Each row is where one point has got to under a steady rotation. How many steps took it there?
The counts run from 0 to 1213.
[ 39   5  10 -40  10  32   6 -12  34 -10  21  69  36  14   8 -36 -17  24
  16 -20 -42  -7  73  16  10   1  18  27  18 -15  61 -10   4 -20 -11  14
  11 -37]
1095
[ 10 -32 -32   6  -2  50  14  -9 -19  19 -44 -22 -51  21 -12  -7  33  -2
 -30  25  12  23 -15 -20 -12  45 -26  47   1 -49  32 -58 -41 -10  -3  -3
 -42   1]
987
[-20   2  14  46 -24   4  10  24  39  36  39  44   7  17   6   7 -30  20
 -23   7 -15 -34 -46   2  49 -37   6  37   4   9   2 -69   9  55  -5  -2
 -31  19]
501
[ 20  -7 -43   9  13  22   8 -15  16  14   4  42 -56  53   7   5 -16  27
 -66  27 -31 -26  21  -2 -44  -7   4  36 -16  27  39 -57  14   7 -15  34
 -29   2]
189
[-21  23 -13  47 -19  19  21 -41 -33  35  17 -22  53  37   3  29 -30 -70
  -6 -11  13  17  39   5 -43   5   7 -18   4 -13  -6 -36  24 -22 -42  28
  21 -20]
1207
[-28 -35  37  26 -19 -18 -38   9   7  39 -27  20  -7 -57 -26   2   4 -27
  51  29  20 -19 -46 -20  60  14 -20  44  17 -19 -17 -54 -35   3  10 -27
 -37   7]
586
[-39  -4  -1  11 -16  39  13 -19 -28 -59  24  -4  46   8   6  24 -14 -13
  19  25  75  -1  39  18   2   6 -10  38  53 -21  49 -31   5 -20  -8   2
  23   3]
776
[-38  -4  24  -2  19  33  22  47  28  27  22  19  47   2 -62   5 -46  20
 -12  35 -23  40 -15 -25 -12  18  13  35 -25  16  26 -40 -32 -20 -28  34
 -32 -14]
959
[ 34 -51   7  21  81  20 -29   6 -16 -19 -27  40 -13   7 -13   0  18   0
  42  39 -15   9 -29 -44  47  16  31  47  24  10  -1  -9   1  -1 -16  -7
 -27 -48]
261
[-23  26  92 -26 -11  13  22 -16  -1   4  15 -29   2   1  32   8  -8  21
  13  54  24  16  -8 -13 -25   8   8 -15  -7 -24  56 -15 -21 -72 -11  34
 -20 -49]
390
[ 10 -47  -2   6 -11  53 -25 -37  51   0 -19  -4  31 -15  10  12 -21  -6
  -7  80  -4  17 -72 -15   0 -20  45  29  40 -24  -4  20   9  -6   2 -13
  20  -9]
804
[ 38 -45 -30   6   2   5   3  10  51  -7  -7  -3 -35  -1 -14  27 -69  59
 -49  50 -43  23 -44 -10   4  -1   5 -27   1  14 -27  17  -2  42 -22   1
 -28   3]
102
[ 18  -1 -25 -25  57  30   7  11  36 -14  11  20 -26 -14  24  -8   1   6
  -7  17 -95  44 -32 -20  20 -34 -11 -15 -30 -18   6  44 -43 -19  17 -39
  -3   8]
12
[-17 -20  -7  37  22   2  36 -16  40  46  35 -25  39   9  32  19 -30 -20
  32  54 -13  25 -18   2   0 -44  19  16 -41  -5  42   6   8 -21 -29  -1
  47  29]
506
[ 38  22 -10  28 -62  20   1 -31  43 -26  -4   8   5  32  63   4 -29  16
 -27  23 -22 -15  27  14   0  16 -19  17 -19 -31  73   8 -11 -21 -24   9
  -8  -3]
370
[ 15  19  68  -8 -15  -9  30 -71 -11  36  19 -26  -5 -43  23 -13  -7   0
  -3 -14  29  21  27  22 -31  13 -23  -5 -37  -4  15 -45  -7 -44   7  10
   9 -39]
524
[ 63 -23  -4   6  -7  31  22   1   7   6 -15   8 -46  13  -9  12  -6  80
   3  41 -63  21 -22 -38 -10 -29  11  16 -28 -13  33  42 -50 -39  21  -9
  31  -2]
533
[  3  -7 -15   3 -16   5   9 -36 -29  66 -39 -35 -12   6 -36 -18  -8 -54
  76  -3   4  33 -16 -20  43  16  -4  25  -3  16 -26   7 -10 -11  11 -18
  59  23]
287
[-32 -48  93 -26 -14  -7  23  -8  34  15  38  -2  39 -28  14  20 -25   1
  30  15 -22  11  11  11   4 -41  44 -24   7 -18 -37  13 -11 -16   4 -38
  59 -27]
953
[ -1 -16 -42   7 -10   6   9  -8 -12  -1 -23  45 -41  56  -8  46  -7  38
   0  32 -48 -10 -27 -40  -4 -48  26   4   6  17  -3  81 -36 -22  16  16
   1 -14]
399
[ 25 -18   9  33  51  -6  57 -17 -29  18  59 -22   8   1  53  40  14  30
 -25  16 -13   3   0  15 -40 -32  -5   4 -35 -42  26   9  -3 -17 -47  14
  20 -14]
981
[-54 -11  37  24 -28 -21  21   4 -33  64  31 -11 -14 -12 -47  35 -51  11
 -11  40  48  10 -38 -10 -42 -27   1 -20  18  21 -33 -49 -19  -8   1  17
 -10  -7]
1044
[  3  29 -28 -31  39  40 -29  -6   8 -45 -13  26 -64 -12 -24  -5 -34  44
 -34  33  -2  10 -41  -7  10  26  -3  48  12  37  48  -7  -1 -16 -19   3
 -42   1]
396
[-17  45  14 -16  15  23   5  -8  10 -40  22  66   6  13 -20  16 -27  43
 -51  17   4  -4  34  20 -35  10  -5  38 -28  22  45 -31 -34 -35  -7  20
 -38 -43]
322
[ -16   26   42   -7  -30   -4   22   15  -20   10   23   14   -1  -32
   -1   22   -9   49   -7  -40   -2   -8  -17   -4   24    7  -71    0
    3  -27    2  -47  -15  -22  -20   17 -107   -8]
454
[-11  -7  54 -23  -5 -13  14 -22  -6  26  44 -23  33 -71  10 -13 -23   5
   8   1  38   7 -27  24  48  10 -18  -2  13 -34 -11  49 -41   5   4 -54
  63 -15]
1087
[ 12  -2  26 -27  75  25   8   2  50 -31  15  15  14 -12   8 -21 -34   3
  -6  -3 -66  27  20  -2  17  47   6  11 -45  48  28 -21   8 -16 -43   1
 -47 -43]
98
[ -7  37   7  49  22 -40 -12  13 -53  62   0  19 -54 -14 -11  27 -31 -25
 -16  55 -16   0 -35 -21 -10 -24  -4 -16 -21 -14 -12  36 -48 -14 -22 -34
  50   2]
267
[ 22  -6  -4  35  -4 -78 -15   6 -39  36  -9  69 -24  10 -25  41 -28  -8
  23  -3  -7 -50  48  12  10  -3  -1  20 -21  -2  -7  42   0  -7 -52  -8
  43  -6]
904
[ -8  21 -49  23 -13  29   6   6 -23 -54  34  66  20  21 -32  51 -62  30
 -27  10 -31  -2  24  -4 -37 -32   0 -20  33  28  18 -26   9 -18 -18  25
 -36   1]
1186
[-37  -1  -6  15  27  -2  16  39 -49  50  -4  62 -20  30 -51  20  17 -12
   8 -17 -65 -11 -20 -45   2 -22   7   7   0 -24 -45   5 -42  -5  -2  -2
 -16  -4]
1198
[-17 -11  15 -19  12 -24  -8  17 -14  -6  41 102  13  14   2  25  -8  14
  25 -19 -60 -57  62   5  11 -45  17   6  13  -4  12  20  -2 -28  -8   5
  16 -45]
249
[-11 -25   3  -3  51  18  26 -25 -28  51  24 -13  -5  23  24  -2   4  -3
 -37  44  -1  23 -25 -32 -58   7   7  -1  22 -23  21 -13 -19 -31 -20  59
 -35 -69]
257
[ 39   6  13 -22  54  42 -15 -30  -2 -19 -12  30 -21  -2 -20 -20 -24  64
   4  31  17  22 -62 -16  34   4  16  42  40  61  16 -17   7  -4  -4  12
 -34 -26]
395
[-53 -65   3 -41  34 -22 -17  -8 -14   5  43 -34 -41 -54 -12   2 -14 -45
  -6 -30 -16 -17  18   8  -4  26 -29 -25  27  36 -34 -49  -1   8  -3 -39
 -24  -7]
109
[  0 -36  15 -45   2  57   9 -62  26 -13 -45 -11  12  32  12 -18   9 -33
  65  20 -20  44  -8 -25  30  -7  40  18  27  -4  -1  17  17 -41  26 -13
  30 -14]
79
[ -3  38  82 -38 -21 -13  -1  -5   4  64   0  26 -26  -1   4 -52 -29  -5
  34 -25 -27   6 -24  -2  57  34  -9 -19   7  13 -13  12 -46   2  11   2
 -18 -46]
1018
[ -6  19  49 -59  14  10  -3 -35  -4  42  22  21 -14 -39  25 -53  15   9
   0 -76 -17 -20 -49   6  67  14  -7   9  44 -20 -30  -8   7  10  17 -19
 -24 -27]
156
[-28  -5  34 -26   9  -6  12  -6 -23  55  24  16  58 -26 -37  21 -15 -39
  50 -49 -35  24   0 -26  11  -9  11 -28  11   7 -74  -6   0 -14 -11  10
 -20 -38]
21
[-23 -56  -2 -13 -25   6   5  13   9   1 -32 -13   8  18   4  28 -48   2
  43  74 -13  28  -6 -37  -8 -11  -3 -42  41 -39  11  68 -43 -41 -13  19
  -2 -20]
1102
[ 26 -21 -48  25  20  14 -29 -19  -2 -30   7   7 -27  42  -4   6 -52 -38
  21  22 -40 -10 -24 -12  36 -28  31 -19  48  40  -7  22  20  45  -8 -31
  49  18]
489
[-19  -8 -69  -5  11  44  -9  28 -27 -20 -36  47  -2  31 -72  -3 -43 -26
   0  -5   9  28  11 -14  42  39   5  28  45  23 -10   2 -35  33   0 -18
  -7   9]
558
[ 25 -15 -41  -7  38  -8  31 -33 -35  45  13 -45 -79  -9  43 -14  14   3
  -9  24   1  -3 -46  -7  19 -34 -18   6  17 -44  28  35 -10   6   4 -38
  50  44]
60
